One turn sends every row of this set to another row. A few are shown first. Where does it send the rows asked after them?
Z_960: [ 12   4  -3   9  -7  19   0  12   5 -15   4  -9   2   1   2  -6  16  -4
   6  -9   7  -7   7   4   9   2]
Z_755: [ -1  -2  -8  12   0  13   3  -5 -19   0  -8 -14  10  -1  -7   1   6  -2
  23   2  11 -11   4   3   8  13]
Z_721: [ -2  -8   0  10  -9  11   7 -10   4   3 -13  -9 -10   6  15 -11  -7   8
   4  -2   4  -7  14   4  11   7]
Z_606: [ -9  -6  -2   0  -3   6  -2 -12 -10 -14 -10 -18  -2  -2  -1 -16   1   1
  18  10   8   3  -5   4   6  10]
Z_862: [  1   2   8   6  -7   6   7  -2   8   2 -10 -13  -3   6  16 -11  -8  20
   2   5   6 -15  16  -2  10   9]
Z_240: [  9   9   7  13   9  -2   3 -22   1   0  13   0  13   4   0  -6   2 -10
  -1  -2  10  -4   3 -11   1  10]
Z_387: [ 11  22   4   1  -7  13   1   7  14 -10   5  -4   6  -3  -1  -5  12   7
   6  -1   4 -10   2  -3   7   2]
Z_103: [ 10  22   5  -2 -11   6  -3  -1  12 -10  -1   0  -1  -9  -4  -9  10  -3
   4   0   0  -6  -3   2  12   5]
Z_990: [ 10  -7  -1  -1   1 -12  -1   3  -3   3   1 -12   1   2  -5 -12   0  -4
  19  13   6   0  13 -24  -1   9]
Z_719: [ 10 -12  -1  -3   5   0  -8  -5  -5  11  -6  -5   3   3  -8  -6   0   2
  20   2  -3  -8   3 -20   2  -6]
Z_911: [  5   1  11  17   9   3  -1 -14   6  -6  15 -10  13   9   6  -9   3  -4
   1  -3  10  -4  -4 -13  -1   9]
Z_903: [ 11   4  -1   5 -11  12  -3   4   4 -13  -2  -5  -5  -5   0 -11  13 -14
   4  -9   4  -3   3   7  14   5]
Z_318: [-16  10   2   5 -11   4  -5  -6  -6   0  -5  -8   6   0 -15   1   2  -1
  23   9  15   1   7  -3   8  11]
Z_998: [  9 -13   2  -7   4 -11  -7   0  -9   9  -4  -6  -4   1  -8 -11   0  -6
  16   1   1  -8  12 -18   5   3]
Z_7: [ -1  12   8  11 -14   2   6  -2   8  10 -11  -8   1   1   6  -2  -7  10
   6   7   4 -14  15  -4  13  16]
Z_536: [ 16  15   0   1  -4   9   6  10   6 -15   7  -8   2  -4   5 -10  14   0
   3  -4   6 -11   9   2   8   8]
Z_454: [  3   1   0  13 -10   8  11  -1  -1   8 -11  -8  -1   5  10  -4  -6   6
   4   0  10 -14  24   1  15  13]
Z_24: [ 16  -5  -4  -3   7  -7   0  -8  -7   7  -6  -7   3  -3  -6 -11  -2  -2
  19  12  -3  -5   3 -20   2   5]
Z_358: [-16   6  10 -14   0  -3  -4  -7  -2  -8   2  -8  -5   0  -3 -13   1  15
  15   4  12  -5   3  -2   4  10]
Z_673: [  0  -6   0  -7  12   7   4  -6 -15  -8  -1 -15  -1  -1   5 -13   5  14
  14  -3   8 -16  -1   4   5  12]
Z_316: [  3 -14   3  -1   1  -3  -8   5  -1   6   1 -12   0   8  -7  -8   2   1
  20   3   7  -3  13 -23   0  -2]
Z_489: [ -6   3   9   9 -13   7   3 -11  13   6 -14  -8  -8   3  11 -10  -9  12
   7   3  -1  -7   5  -2  10  12]
Z_801: [ -7   9   4  -3   3   4   1   0 -11   6   4  -5   9   1 -10   4   7  12
  20  -3  15 -19  12  -3   6  14]
Z_792: [  1  -3  14  13   5   0 -13  -8  -2  -9   3 -15  13  11   1 -12   0  -9
  -7  -2  14  -7  -1 -10  10  -3]
Z_717: [  6   1  12  19   5  -5  -4  -5  -1  -6   9 -14  15   7   1  -9   3 -16
  -3  -1  13  -9   1 -12   8  14]
Z_945: [ -3   2   1  16 -16   8   7 -10   5  12 -15  -4  -6   0   5  -2  -7  -1
  10   0   3  -7  14   2  14  16]
Z_771: [  5  11   3   5 -15  15  -8   0  10  -9  -4  -1  -1  -4  -6  -6  12  -7
   7  -7  -1  -3  -4   3  13  -3]
Z_702: [ 10  -7  -3   2   3   0  -1  -2   0   4  -3 -12   7   4  -5  -7   0   5
  23  15   1   1   4 -24  -4  -1]
Z_596: [  5   5   9   8   8   3  -4 -24   1  -4   7   1  11   8   0  -9  -1  -5
  -5  -2  10  -2   2  -9   4  -8]
Z_332: [  5   5  11   9   4  -5  -8 -16  -7  -4   2  -3  13   6  -5  -9  -2 -16
  -7  -1  14  -7   7  -7  12  -3]

Z_240 turns into Z_911
Z_960 turns into Z_903
Z_990 turns into Z_316
And these:
Z_721 turns into Z_945
Z_755 turns into Z_606

